Rows swapped in pairs by one turn or mirror: which row each one swaps with
The rows were stretched afterwards, more along some directions than others.
vezu: [ -4  13  12  12 -10   8   0 -22 -15   5  15 -22  -3  27 -14   3  24  -5
  -8   7  19 -21]
keso: [  6  -4  -6  -5  13   9   2 -13  -2  13  15  -4  -6  21 -12  13 -11  11
   5  12   0 -21]
regas: [ 17   8 -16  -6   4 -28   7  -9  -8 -15   5   2  -5  -3 -22  13   0 -24
 -25   2 -18   9]
vazu: [-18 -19 -18  -8 -12   0  13   2  -3   3 -18   3  -4 -18   8  15  -1  -4
 -34 -25  -3  18]
kamaz: [-29  -4  11  15   6  -8 -12  -1  11 -19  29   0  -2   2   3  -3  14  -1
 -14  -6   6   4]
mib: [  6 -26  -3  -1  -9  17  -1 -15   7  25   0  12  -9  23  23  29   6  -5
  -7 -18   8  12]
rire: [-13 -28 -14  20  -3 -11  14 -13   2   0 -12  -5  -6  -9  -3  -5  -1  -8
 -38  -8  14  14]
vugid: [-26   7   7   1   5 -18  17  -4  -8 -19  34   3   0 -15   5 -34  22   7
 -13   0  27  -8]
Pon: [  4 -14  15  -6   2  -4  -2   1   6  -6   6   5  -1 -18 -10  -2   1 -28
  -5  22  26  -6]
gepef: [  6 -18  -8  -4 -21   5 -13  -1  -1  15   4   7 -12  19  18  28   6  -1
   0 -17  15   0]
Vuz: [  4   2   9   6   6 -27 -14  -3   6 -27  21 -27  -8   3  -4  26   9   1
   5  -9  14 -23]
zem: [ -1  -7   8 -10  27  -2   4   1   2   9 -16   8   0  11   7  -9   6   6
  -6   5   4 -28]
fofu: [  5   4  19  -1 -14   1   6  -7  10 -12 -14   4   0  10  10  23   0  -1
  10   1  24 -15]
vuki: [ -2 -19  10  12  15 -14  20 -12 -21 -16   2  30  12  -4   2  -7   7 -19
   5 -10 -19   2]
Dep: [ 20  12   4   4   8  -9  19   7   0 -20  -3  17   2 -14 -10 -13  -4  12
   3  16  15 -11]
vofug: [ -6 -20  10  13  19 -16  16 -16 -10 -17  10  15  13  -7  -8  -3   8 -20
  -3  -4 -20   9]
siz: [-31  10   5  -5  15 -17  12  -8  -1 -18  24  23  13  14 -10 -23  13 -12
 -14   8   2   7]
vaz: [ -3  -7  -8   3  10 -23  14  14 -25 -21   3  36   2   0 -19 -35   8   0
  -1  11  18  -8]
fivuf: [ -1  10 -13  -4   2  -9 -13   6   0 -13   9 -10  -4  -3 -25  11   4 -13
 -15  16 -20 -25]
dofu: [  0 -30 -14  24  -6 -13  28 -15  -5   1  -8  -6  -4 -12  -6 -17   2 -14
 -33 -13  28  13]
lol: [ -2  -8   5 -15  15   7   8  -3  -4   4 -15   4   0   8   8   2   5  21
   3  -2  12 -30]
vilu: [ -8  -1  -3  -3  27   9   6  -4  18   2   2  -8   9  -4   3  18  -1   9
 -12  -9   1  11]
nul: [  0  -3  -4  -6   6   5  -5 -13  -1  11  21  -4  -9  20 -14   9   0  -2
   5  13   0 -30]
Zik: [  8  11 -13  -5  13 -19  13 -20   2  -5  -3   7  -9   6 -13  16   6 -24
 -37  -1 -23   5]
Vud: [  8   5  -6   0   2 -20   2  -9   7 -11   2   4  -9   5 -20   3  12 -25
 -30   6 -28   5]
rugis: [-10   9   8 -11   8  14 -19   2  15  17 -15   6 -12  30   9 -10  16  -8
  -9  14   4 -14]
zeti: [  0 -29 -20  17 -17 -11  15 -13  -1   4 -11  -5  -6  -6  -8 -16   2 -14
 -31 -11  23  13]
pugom: [  6  -1   9   5  25   1   5   1  21  -9   5  11 -12 -16   7  13   2  -9
  -3  15 -24   3]
baben: [ -8  -3  -9  -6  11   6   2 -17  -6  12  24  -9  -9  24 -18  -3   1   1
  -7   5  11 -27]
nupog: [ 33   1   0  -6 -10   8  -8 -18  -7  20  16   1   5  11  -2   5   3 -18
  18   4 -21  -2]
Poz: [ -5  11  25  -1   3   4   0 -11 -22 -10  11 -10   6  19  -3 -25 -12  -9
  -3  15  13  -5]
logal: [  0  -4 -11  -3   2   5   2 -13  -6  11  21  -5  -9  23 -13   9  -9   1
   1  -1   1 -17]
kolen: [ -2 -10   3 -24  19   2   3 -10   0  -3 -13  -5   3   4   5   6   8  11
  -3  -4   6 -30]
sile: [  7   9 -12   1  -2 -21   4 -14  10  -7  -3   0 -12   6 -18   4   6 -25
 -32   1 -20   6]
nibol: [-18   4  -5 -16 -18 -16  22  -3  -4 -28  12   4  24 -24 -16  18  15  -7
  -9   3  38 -14]
Zuvet: [ -8 -36 -14  19  -4 -12  23  -9  -2   1 -11  -3  -5 -13  -2 -19   0  -8
 -33  -9  21  17]
lor: [ -6 -22   7  16  16  -6  25 -21 -13 -11   4  20  14  -6  -4 -17  15 -17
  -6 -11 -18   6]
teni: [  1 -25  -5   5 -18  13   1  -4   8  23   8  22  -9  24  18  18   1   0
   6 -19   7  14]
fezo: [ -4  12   3  18   0 -18  29  -3   5 -18  14  22   8 -12   8  15  21  -8
   7 -12 -10  13]
gosu: [ 13 -26  -6   2  -9  14  -3  -8   7  27   1  12 -12  19  21  23   1   2
   1 -18   8  14]
memum: [-17  -8  -1  10   4   4  -4   4  20   9  -3  26 -14  -5  29 -23  34   0
 -15   5   4  -6]
sut: [ -9 -30  10  11   9  -8  21 -17 -12 -22   7  16   9 -10  -5  -4  12  -9
   6  -8 -18   2]
Lidov: [-23  17  -7   4   1   0 -17  -5   7  10  23  -7  -6  17  -1 -13   6   2
 -23  -5  30   2]
Zil: [ -2  -9   7 -12  25  11  12  -7   1   9 -15   2   2   8   9   4   4  14
  -3  -8   3 -27]
zazo: [  6   9 -16   0  10 -23   5 -14   6  -6   1   6 -13   2 -14  15   7 -22
 -34  -3 -25   6]
narib: [ -5   9  -5   4  24 -13  35   4  -9   3   8  -8  13  -5 -22  11   1  -4
 -33   4  27  11]
nam: [ -6  17  -5  -3  19 -29   0 -10   9 -12  44  -6   8  -8 -24   4  13 -10
   2  10  33  -7]
Lireb: [  7 -24   2   6 -15   9   2   2   7  17   4  19  -8  16  18  20   5   1
   3 -15   3  11]
nor: [-15   4   4  13   4  -8   8   0 -15  -7  -8   3 -17   4   8 -20  -8  13
  -9  -6  47  -3]
fufi: [ 12 -23  -9  18 -20   6  12   6 -12  -1  -2  -2   0 -11  11 -14   1  14
   3  -8  12   7]
vak: [ 16  17  -7  13  -6  -9  24  -7  -3 -16  11  -1   2 -18 -13  12 -13   4
  -2  -5  24  15]
tud: [  2  21   4  20   3   6  13 -10 -11  -3 -10  23   2   9   9  -9  12   6
   3  -5 -12 -10]

fezo is swapped with rugis
Vuz is swapped with vaz
vak is swapped with Lidov
keso is swapped with rire
siz is swapped with fofu
regas is swapped with gepef
vugid is swapped with Pon

